(in the rows, 128 means zero)
Each path below is one point turned by a fixed rotation once a step. After each direction that follows a path, write how fast that rotation turns it, in deg/step (0 if it stays still).
Each turn is a multiple of 5 degrees from 10 to 175, or 0.
Each row of a path follows its step; steps can be skipped.
Path 1:
step 0: [132 117 129 128 136 132 122 124 126 121 138 137 133 130 123 131 136 128
 129 137 131 135 122 133 126 126 131 126 125 136 127 124 130 127 128 124
 133 117 136 139 123]
step 1: [125 135 143 124 126 120 126 123 127 117 129 123 131 125 133 133 129 129
 126 132 130 123 128 141 121 125 140 125 128 127 127 125 135 128 123 124
 127 119 121 123 127]
step 3: [117 122 126 119 128 132 122 131 136 126 133 126 127 118 125 131 124 134
 124 119 126 120 132 132 117 129 132 122 137 126 132 117 124 120 128 128
 126 122 126 125 125]
step 9: [136 126 132 134 129 132 135 130 133 121 129 137 138 131 121 140 130 124
 125 130 127 130 121 135 136 128 131 126 130 135 122 118 124 125 129 130
 133 123 129 121 116]
step 15: [124 129 143 128 135 132 128 133 130 128 125 130 127 115 131 130 136 125
 116 123 132 128 128 125 120 128 127 128 128 128 115 122 124 127 130 123
 125 126 134 133 138]
step 20: [127 118 136 132 127 135 127 128 133 122 128 133 126 118 125 140 116 130
 123 125 137 123 128 139 124 124 131 131 130 133 124 127 122 122 131 131
 123 125 119 131 134]
step 22: [126 124 137 124 135 121 125 126 137 129 125 122 139 124 125 126 123 129
 124 128 134 121 135 140 120 132 137 128 127 119 125 133 132 130 120 132
 125 124 132 135 122]
step 24: [124 133 135 123 124 124 128 138 128 130 126 131 126 120 124 133 136 130
 130 120 130 126 139 124 114 129 130 125 128 125 120 115 129 131 125 133
 126 118 133 123 120]
step 25: [136 125 130 124 126 129 128 131 128 117 125 145 126 130 127 134 125 121
 121 124 127 142 131 130 122 127 126 125 139 131 122 129 121 122 128 130
 126 128 134 137 127]
[130 129 129 130 130 130 128 130 130 129 128 126 127 125 127 125 129 127
 131 128 126 129 129 128 130 129 129 131 127 126 126 130 128 130 127 129
 129 124 130 130 129] | 45
[127 127 127 130 130 130 125 128 130 131 127 127 132 128 129 130 128 127
 127 127 127 130 126 129 128 132 126 130 127 129 126 127 129 126 127 126
 127 130 127 129 129] | 65
[128 129 129 128 131 128 124 130 127 127 127 128 126 128 129 129 128 127
 127 131 129 130 127 132 129 124 128 125 125 127 128 129 130 129 129 127
 128 130 127 130 130] | 70
[125 128 129 129 128 128 127 123 128 128 129 127 128 129 130 128 128 126
 128 129 126 126 128 127 127 128 127 129 128 129 128 125 127 131 131 128
 130 126 127 132 131] | 20
[130 129 127 127 129 129 128 127 129 125 126 130 128 131 131 130 128 130
 127 126 128 127 128 127 131 129 130 128 129 124 127 127 130 130 124 128
 130 128 127 129 128] | 90
[130 128 129 127 129 129 128 127 127 126 124 124 129 126 129 128 130 131
 127 128 128 129 126 129 129 127 130 128 128 131 128 127 123 129 129 128
 129 129 127 124 131] | 130
Path 2:
step 0: [126 135 132 132 134 134 125 134 129 135 135 130 124 128 136 125 125 134
 122 121 126 123 134 128 126 135 132 127 131 124 115 133 130 128 130 131
 136 129 142 134 123]
step 2: [115 130 127 127 135 123 124 134 130 120 123 141 133 133 134 125 124 137
 131 124 125 120 126 134 135 129 125 133 124 120 129 127 126 130 134 129
 123 124 130 133 135]
step 4: [130 132 129 136 132 120 116 132 129 131 125 138 131 126 130 131 129 121
 126 127 129 119 128 136 125 124 132 125 120 132 126 133 125 117 125 129
 137 134 136 132 122]
step 5: [119 130 130 129 131 134 132 129 124 124 123 129 123 132 132 131 114 135
 136 131 133 130 129 131 130 125 123 124 121 127 124 121 131 127 120 140
 135 127 132 137 126]
step 10: [122 130 138 138 125 127 123 129 126 121 131 126 133 125 127 122 123 137
 136 125 121 123 123 121 134 135 129 130 122 124 136 126 134 128 124 123
 132 128 135 137 123]
step 12: [130 120 131 128 133 130 118 126 133 128 126 131 133 129 123 131 124 125
 129 124 131 121 121 131 125 133 135 129 124 130 121 133 140 129 140 137
 138 121 132 134 130]
step 14: [125 129 130 137 133 129 121 130 124 133 136 133 131 119 140 124 130 134
 129 135 127 119 126 129 130 136 133 128 130 130 129 116 133 129 133 131
 125 138 133 130 135]
step 15: [131 133 133 123 132 127 131 129 123 131 133 125 129 124 128 126 125 132
 122 122 135 118 120 134 128 132 122 130 125 135 124 131 133 120 126 127
 143 133 134 131 117]
step 23: [124 120 123 126 140 132 131 139 132 131 121 128 129 126 127 122 121 131
 123 122 135 125 127 138 133 125 127 129 125 131 122 136 130 132 132 130
 136 135 133 134 134]
[125 129 129 125 130 130 127 125 130 129 125 126 129 128 128 130 124 126
 128 128 130 128 125 129 127 128 127 128 127 129 129 129 125 129 128 129
 131 126 126 129 131] | 100
[130 127 131 131 126 126 127 127 132 127 126 125 131 130 131 129 129 129
 128 128 126 127 128 129 128 128 131 129 130 127 127 126 126 128 130 129
 128 129 128 130 128] | 175
[127 126 128 128 126 133 129 127 130 130 126 127 128 126 129 125 125 130
 126 130 127 128 131 125 125 127 127 128 127 127 126 128 127 127 126 126
 127 130 128 127 128] | 140
[127 125 132 126 128 127 129 129 126 129 129 128 127 129 126 127 127 130
 131 128 126 126 128 128 129 126 130 126 127 126 128 126 126 126 128 131
 126 126 126 126 128] | 95
[129 132 127 131 128 130 128 128 126 126 126 128 129 130 129 127 129 131
 129 126 128 129 125 127 127 127 127 128 128 128 126 128 127 125 126 128
 125 124 129 127 130] | 130
[126 128 128 128 130 127 130 129 130 126 128 128 125 128 132 128 130 126
 128 126 129 129 130 130 127 126 129 130 125 125 129 130 127 126 126 130
 127 129 129 127 128] | 20
